Each row is where one point has got to under a steady rotation. How many ticks took it there?
The counts run from 0 to 77.
[122  91 117 134 128 123 114 153 110  76  93 130 147 142 115 137  80 104
 128 139 180 142 115 154 201  97 125  79 117 107 153 148 155 127 170] -> 54
[117  91 126 104 117 147 118 135 105  75 109 137 148 165  83 149 100 121
 136 132 171 111 127 167 193 104 101 101 103 108 147 151 136  98 161] -> 47
[132 106 124 147 130 124 109 150 127  81  89 143 144 124 119 143  93  96
 144 135 175 149 135 143 201 101 145  94 121 119 144 139 154 142 170] -> 62
[121 113 161 123 126 118 125 146 161  84  83 181 135 130 113 174 123 106
 136 120 180  98 125 154 177 105 120 124 101 133 121 165 151 120 141] -> 75
[105 104 102 106  90 124 111 155 132 103 139  69 132 172  88 149  84 160
 154 148 130 110 143 122 138 122 108 125 116  73 128  91 112  96 144] -> 11
[119  88 115 128 122 142 103 160 109  74  98 118 151 149  98 129  75 110
 148 145 162 147 137 165 199 112 118 100 118  88 150 119 133 121 164] -> 45
[124  96 133  94 151 135  98 127 123 103  98 161 129 162  71 157 123  84
 145 146 170 119 122 151 184 110  82 103  90 116 119 156 143 102 165] -> 49
[133 106  99 122 140 129  85 143 110 100  89 132 126 152  84 148 105  89
 146 169 158 149 146 145 197 128 110  96 117  99 136 136 135 135 168] -> 43
[105 118 100 103  90 116 112 163 145  99 133  64 128 164  94 156  72 170
 167 152 133 116 143 119 140 125 126 139 112  72 114  97 118  95 131] -> 2
[123 111  73 126 120 131  93 165 110  98 121  81 131 161  89 153  73 126
 146 171 143 143 147 122 163 140 116 109 128  74 132 100  98 124 150] -> 18
[111 117 119  81 122 127 108 133 132 115 128  99 121 174  59 172  99 150
 158 150 145  99 142 124 140 133  94 137 106  79 101 119 115  84 141] -> 13
[116 133  91 121 111 116  94 167 121 106 133  82 119 146  90 145  70 134
 150 164 130 134 157 109 149 122 120 125 137  70 126  88 104 114 139] -> 9
[123  92  94 106 112 153 103 158 115  83 124  90 138 152  89 145  77 134
 154 147 148 141 136 141 175 114 107 101 123  83 142 102 122  95 153] -> 28
[126 121  96  87 145 128  74 130 107 127 114 137 116 168  59 158 103 108
 154 167 145 139 148 121 169 142  85 113  98  91  98 124 123 119 140] -> 24
[127  81  99 113 117 142  95 144 112  79 116 106 134 153  86 135  75 131
 144 146 161 126 131 159 186 119 105  96 105  95 156 119 131  98 159] -> 37
[112  95  93 103 117 135 100 165 122 102 127  85 139 174  82 142  69 143
 152 149 144 138 145 128 164 128 115 121 129  83 132 103 109 107 146] -> 19
[126 137 134 130 137 101 108 151 133 101  64 178 128 112 112 148 126  74
 146 148 168 143 137 142 190 119 133 100 100 128 128 162 142 149 155] -> 69
[130 117 111  86 158 128  92 132 116 114  96 157 130 151  75 160 124  93
 145 154 161 135 143 153 179 133  87 124  98 109 109 143 130 114 162] -> 41
[113 107  88 118 118 133  89 144 114 103 119  95 134 152  88 135  71 130
 149 164 141 152 153 131 173 140 103  92 125  88 136 100 119 115 161] -> 27
[127  86 107 127 127 145  99 161  95  87 112 110 146 154  87 140  66 108
 139 157 148 147 144 155 201 124 110 105 121  88 133 120 134 117 149] -> 36
[111 129  94  86 137 119  78 144 123 134 124 120 106 167  59 159 100 118
 149 182 125 121 163 108 154 139  98 125 111  83  94  99 106 108 126] -> 15
[121 114 125 151 116 116 115 167 123  96  62 157 140 112 141 148  94  91
 139 133 183 136 142 149 196 109 149  96 116 125 164 146 159 134 162] -> 71
[133 115 136 107 153 122 104 131 132 103  79 180 128 144  88 155 131  86
 136 149 159 123 142 151 186 123 116 101  98 122 123 160 144 125 166] -> 59
[119 121  93 108 150 126  80 139  99 109 101 140 125 158  79 135 102  88
 138 168 150 142 146 131 171 142 100 100 123  84 126 122 132 130 156] -> 34
[137 115 104  99 169 120  81 123 100 112 100 154 130 160  67 156 112  73
 151 161 154 144 146 150 194 132  93 104 109 102 106 133 134 125 158] -> 42
[120 130  86 102 143 118  89 152 122 132 122 115 104 150  64 149  87 120
 153 174 137 134 153 120 160 141  99 124 127  86  93 104 121 118 132] -> 16
[134 109  89 114 141 128  86 154  99 105 111 115 129 149  76 144  90 103
 140 162 152 157 154 141 184 129 108  89 124  85 133 120 121 125 152] -> 35
[126 121 104  74 154 132  84 137 118 115 107 140 116 162  53 157 108 102
 145 150 152 124 134 141 168 128  80 107 106  96  99 132 125 110 151] -> 32
[131 115  87 102 149 138  70 152 108 123 117 116 119 163  71 154  97  95
 144 173 138 143 143 117 174 143  92  93 124  88 106 114 127 122 149] -> 25
[108 117 118  93 103 117 104 138 153 117 134  92 126 165  73 171  98 161
 164 143 125  90 141 111 137 138 102 142 105  77  92 105 108  80 132] -> 4
[120 102 133  83 141 143  98 110 112  95 104 147 138 163  70 157 121 122
 142 136 166 119 127 149 181 122  98 112  87  95 125 149 143  96 161] -> 40
[136 110 126 103 146 123 101 135 108 112  90 161 126 138  75 165 118  86
 153 143 167 125 132 149 184 121  88  98 103 117 116 152 143 118 166] -> 50
[126 116  99  91 148 135  87 134 105 122 109 145 121 159  61 146 109  93
 146 165 163 137 153 138 171 138  93 111 102  90 104 124 115 121 163] -> 33
[122  85 146  92 133 131 114 129 125  84  97 161 140 153  81 168 118 112
 143 127 177 116 120 173 188 116 107 116 103 128 137 163 137 117 180] -> 57
[132 104 106 125 134 136  82 152 105  92  96 125 137 139 106 131  81  91
 146 153 156 151 150 148 198 120 109  92 128  98 137 129 130 140 165] -> 44
[129 113 150 113 132 105 128 126 152 103  75 187 121 121 114 180 138  90
 141 126 170 110 131 137 168 118 120 128  96 123 109 159 152 141 153] -> 76
[126 112 150 105 145 116 117 136 137 103  84 184 130 135  99 174 133  90
 151 132 174 108 132 155 174 119 111 116  92 133 126 173 150 122 152] -> 67
[134 100 111 121 151 128 104 150 113  94  76 164 133 129  91 145 102  74
 142 160 155 152 141 148 192 113 118  96 112 100 134 140 143 133 164] -> 52
[119 118 119  79 130 137 103 130 123 109 125 111 121 177  57 159 102 131
 149 143 144 104 140 129 159 140  77 125 107  95 105 117 115  89 151] -> 22
[119 141  99  96 122 116  94 132 134 136 120 105 113 164  65 170 108 136
 160 154 132 120 159 108 135 143  93 145 108  94  89  94 112 109 133] -> 6
[108  94 110  91 120 144 102 136 114  98 139 103 134 178  73 161  91 155
 171 140 137  99 123 145 157 124  85 134 101  85 107 124 119  91 140] -> 21
[135 118 122 126 160 114 100 142 113 101  83 172 133 131  88 156 132  76
 142 149 170 139 141 137 196 122 113 102 113 115 123 156 144 150 151] -> 60
[104 119 111 108  92 115 105 143 155 104 140  78 127 172  88 167  83 168
 164 143 138  96 136 121 129 120 103 146 121  80 110 104 111  86 127] -> 3
[122  76 134 113 121 139 127 139 124  72  98 143 142 157  96 155  99 118
 140 118 172 110 117 171 186 100 103 104  98 118 156 148 156 106 175] -> 56
[134 131 149 115 154 109 118 134 137 110  66 198 139 124 110 159 131  67
 145 143 176 123 151 148 178 115 113 117 101 126 122 164 141 129 155] -> 68
[133  90 120 129 102 143 119 147 119  71  96 137 147 141 107 151  92 120
 131 125 178 121 127 171 184 102 112  97 112 119 161 140 144 118 172] -> 55
[122  86 149 139 118 131 131 135 139  62  94 138 156 136 119 159 102 119
 140 115 189 122 121 157 180 104 125 105 103 125 150 149 154 126 175] -> 64
[134 117 128 145 135 109 111 164 135 106  64 170 136 113 124 141 101  85
 133 141 169 144 147 141 189 114 145 105 117 119 145 150 153 151 172] -> 70
[107 135 113  75 118 117  93 126 151 135 127  98 109 163  62 176 107 139
 162 159 132 101 137 113 128 137 102 144 107  87  85 112 107  93 130] -> 5
